(in the rows, 128 means zero)
First come named turns, each shown by rows before and after it. For each pair of rows after them, which turns, in which order, take the first row to the second? The first pair is done for you.
gezib:
[ 91 136 167 161 166 115 147 113 128 133 114 116 124 146 118  94 137  83
 168 137  91  83 145 129]  ->  [ 86 142 120 116 116 100 171 111 152 145 128 105 127 155 154 108 119  88
 174 101 103  94 129  92]
[105 132 124 115 146 146 149  91 141 157 138 109 125 145 160 131 107 106
 149  91 119 134 108 113]  ->  [ 94  94 109 109 148 144 143  99 137 121 129 153 121 115 136 105 133 110
 130 152 131 126  94  96]
[175 139 133  78 126 139 125 118 132 130 145 107 128  94 150 150  75 174
  59  74 139 164 172 159]  ->  [159  99 117  69 124 142 122 127 126  95 136 157 122  64 129 128  99 175
  43 136 151 157 157 138]
lebeg:
[120 120 115 130 120 137 114 133 100 106 131 127 119 120 124 150 105 126
 120 123 147 145 173 152]  ->  [119 131 125 134 112 121 132 131 120 129 127 117 126 152 147 129 111  95
 153 101 135 141 173 120]
[ 93 138 128 104 104 118 133  89 129 115 136  96 114 146 120 155 114 148
 122 157 135 163 125 103]  ->  [ 97 145 130 105 104 113 134  93 130 121 138  91 113 154 121 159 110 150
 125 148 133 163 127 102]
[154 141 118 122 103 109 132 128 126 158 131 114 124 128 139 146 115 126
 111 119 134 150 129 144]  ->  [126 124 115 118 106  95 145 120 146 137 120 130 124 125 139 112 139  95
 134 155 130 127 123 108]
bam:
[108 112 147 123 134 158 122 136 124  95 111 143 149  99 128 124 113  97
 138 146 124 121 121 117]  ->  [105 119 154 129 140 160 122 133 124  94 112 133 151 108 127 127 110  93
 143 141 120 117 127 121]
[107 157 106 128 136 146  95 133 113 101  90 138  93 144 149 148 137 155
 109 120 131 160 123  89]  ->  [102 166 116 135 145 143  98 130 111 105  91 128  87 149 146 152 135 147
 116 111 125 157 130  96]
[103 161 149 162 151 103 144 115 107 145 138 100  83 145 140 134 134 126
 149 110 118 118 122 118]  ->  [115 148 102 115  92 118 138 122 143 150 148  98 126 146 159 147 115 129
 150  81 130 134 121 112]
[157 106 133 148 139 138 123 151 119 142 112 139 150 140 122  93 143 138
 113 145 139 140 120 117]  ->  [148 123 153 170 157 140 121 140 115 148 115 116 144 149 124  99 136 127
 128 127 129 131 132 132]
Now pairs of rows:
Between the rows of a pair lie two turns.
[ 92 116 102  91 114 135 136 111 168 100 145 103 136 104 123 148 118 113
 139 126 112 104 127 135]  ->  [103 129 108  89 109 127 145 114 170 118 144  96 139 119 137 144 117 107
 147 106 109 109 126 127]
lebeg, lebeg
[161 125 122 139 137 114 118 152 109 161 115 148 108 143 121 104 138 165
 101 143 164 142 113 127]  ->  [123 130 146 161 161 104 127 128 117 143 104 132 100 149 114  86 151 125
 135 159 147 111 125 115]
bam, lebeg
[148 115 133 108 117 122 120 143 117 164 115 129 155 134 145 133 119 141
 113  87 119 121 128 127]  ->  [149 112 157 129 142 130 107 146 103 159 107 140 154 129 125 126 130 136
 107 107 116 115 138 146]
gezib, gezib
[156 134 175 161 186 129 139 187 108 103  74 208  67 104 102 109 185 123
 125 193 151 164 141 153]  ->  [197 169 122  96 105 109 176 203 142 172 101 170  80 146 185 142 135 147
 133  83 165 210 120 112]
lebeg, gezib
[101 141 142 113 102 134 142 132 165 137 129  98 169 145 128 145 113 125
 153 120 148 131 127  96]  ->  [113 146 143 112 100 147 128 135 148 139 136  93 167 134 123 170 102 151
 131 110 155 142 127 124]
lebeg, lebeg
[138 125 115 114 140 128 141 145 104 117 144 161 100  94 114 150 128 173
  89 139 144 145 107 137]  ->  [131 152 157 133 153 100 169 133 138 152 128 127 109 156 140 106 142 107
 159 108 112 118 126  97]
gezib, lebeg
[107 121 107 123 122 124 143 120 119 116 138 112 101 104 128 156 112 150
 128 128 124 125 101 118]  ->  [111 138 126 139 138 126 138 116 113 125 136  97 100 115 126 161 109 148
 134 113 118 122 115 136]
gezib, gezib
[106 141 118 145 155 160 122 113 113 123 141 110  94 122 134 155 111 134
 126 118 104 132 137 152]  ->  [113 127  91 109 104 146 133 122 155 132 141 117 127 137 158 132 113 115
 144 109 109 137 129 108]
lebeg, bam
[109 153  97 133 153 123 104 123 109 145 144 106  99 174 112 105 103 115
 185 115 109 110 144  92]  ->  [101 153  83 130 154 138  92 115  94 130 155  99  97 148 103 142  87 135
 169 115 112 115 144 122]
lebeg, gezib
[179 141 151 143 114 130 114 153 107 129 113 115 170 145  92 170 109 158
  92 107 140 117 165 217]  ->  [185 126 108 106  72 122 127 165 125 126 122 135 175 139 111 169 103 171
  77 106 157 131 148 185]
bam, gezib
[106 150 115 152 151 125 143 134 117 105 125 130 101 131 120 138 118 119
 135 145 116 123 148 112]  ->  [105 149 107 147 143 126 144 132 116 107 134 126  99 125 123 150 110 127
 129 139 120 125 147 118]
gezib, lebeg
[140 139 144 113 118 107 146 135 146 159 131 118 136 159 157 109 124 116
 142  94 127 145 115  96]  ->  [149 117 164 140 152 118 125 149 124 142 115 156 123 141 124  85 153 122
 118 153 126 139 115 111]
bam, gezib
[127 156 122 128 135 144 108 131  98 140 144  86 128 115 119 179  98 159
 108 101 127 141 136 177]  ->  [ 82 116 105 124 144 138 107 120 104  87 135 121 122  86  93 155 126 136
 112 175 128 111 126 153]
lebeg, lebeg
[ 93 146 127 126 122 120 154 114 138 118 134  99 122 139 147 130 110 103
 160 113 113 113 135 114]  ->  [112 125  90 100  95 137 136 135 128 103 140 133 128 108 140 150 103 142
 114 132 137 136 120 131]
bam, lebeg
[ 59 123 146 151 146 108 143  97 132 107 124 106 108 128 129 101 150  74
 173 153 123  87 128 107]  ->  [ 82 119  93  92  78 113 142 108 165 122 137 103 149 132 163 118 122  85
 172 108 135 113 118  94]
gezib, bam
[ 91 142 123 150 132 129 144 136 141 127 145 135  63  98 123 149  95 192
  97 171 138 164 121 135]  ->  [ 89 166 153 166 141 102 170 131 169 165 132 105  71 149 149 116 104 142
 152 138 114 148 135 100]
gezib, lebeg
[148 117  97  79 118 137 129 171 157 120 120 141 155 126  81 128 192 144
 132 147 138 140  91 111]  ->  [143 171 140 119 156 125 149 153 143 161 129  78 122 168 104 151 168 134
 159  84 119 136 105 119]
bam, gezib
[157 128 143 118  97 133 146 128 138 163 121 135 130 141 153  81 156 125
 108 107 170 121 121  77]  ->  [147 147 173 146 126 130 143 113 129 166 119 109 116 152 148  89 151 115
 126  97 157 112 132  93]
bam, bam
[128 130 119 109 112 128 134 114 153 122 121 126 148 123 139 126 124 111
 147 125 113 104 142 117]  ->  [139 137 152 140 147 132 125 118 130 126 114 130 136 124 122 116 131 112
 141 133 109 105 151 139]
bam, gezib
[126 125 129 139 125 149 113 135 136 105 122 131 167 111 129 122 140 120
 119 117 118 123 154 168]  ->  [134 136 122 130 114 147 121 135 142 121 126 120 169 119 142 129 129 120
 119  96 118 131 149 166]
bam, gezib
[152 151 154 172 184 183  99 119 118  97 135  98 147 112  83 102 113 142
  79 122 143 165 173 170]  ->  [ 97 127  83 101 111 137 161 104 188  84 141 105 151 129 140  70 123  96
 133 125 147 145 137  51]
gezib, lebeg
[164 109 113  93  80 118 127 149 158 144 139 139 168 156 147 102 124 114
 137 132 137 146 124 107]  ->  [129 105 161 153 157 121 120 133 103 109 129 153 107 126  98 102 148 127
 117 197 130 118 129 138]
lebeg, bam
[125  86 138 119 119 133  99 146 136 104  81 150 173 141  96  82 117 126
 132 163 128 115 138 132]  ->  [138 118 162 143 144 144  93 144 108 124  89 119 159 147  96 117 100 147
 122 127 122 128 151 178]
bam, lebeg
[116 123 136 158 135 104 142 112  99 141 103 101 103 120 168 115 135 144
 119  84 138 125 135 117]  ->  [111 110 143 166 149 108 135 114  95 127  97 120  99 111 150 105 150 144
 110 110 141 117 138 120]
gezib, gezib
[109 142 142 133 148 124 143 135 107  98 112 142 108 125 103 138 116 110
 117 166 159 127 111 112]  ->  [113 152 149 133 142 111 156 137 120 119 109 130 112 150 119 124 119  93
 139 140 150 123 114  92]
lebeg, lebeg
[184 146 167 161 151 138 139 134 129 169 108 136 156 166  96  77 130  85
 152 136 130 120 142 129]  ->  [170 112 128 132 127 131 147 140 141 141 108 172 151 145  99  61 146  94
 137 175 148 119 119  93]
gezib, gezib
[142 134 143 143 138 143 118 132 118 122 128 128 127 106 116 146 131 145
 119 127 131 141 114 152]  ->  [133 123 122 125 120 142 122 132 124 115 130 141 127  99 119 144 131 148
 118 141 136 143 102 129]
gezib, gezib
[ 99 112  88 102 111 114 148 116 138  96 142 144  97 102 133 144 128 135
 117 152 139 123 100  89]  ->  [130 113 118 126 139 133 119 130 106 101 134 159  93  91 105 148 130 160
  85 171 142 133 110 135]
lebeg, gezib
[115 104 148 136 124 103 137 127  71 140 130 140 111 100 155 150 164 110
  97 112 126 129 156 195]  ->  [122  98 120 107  89 108 132 131  88 139 137 143 135  98 168 152 156 112
  95  97 132 141 150 189]
bam, bam
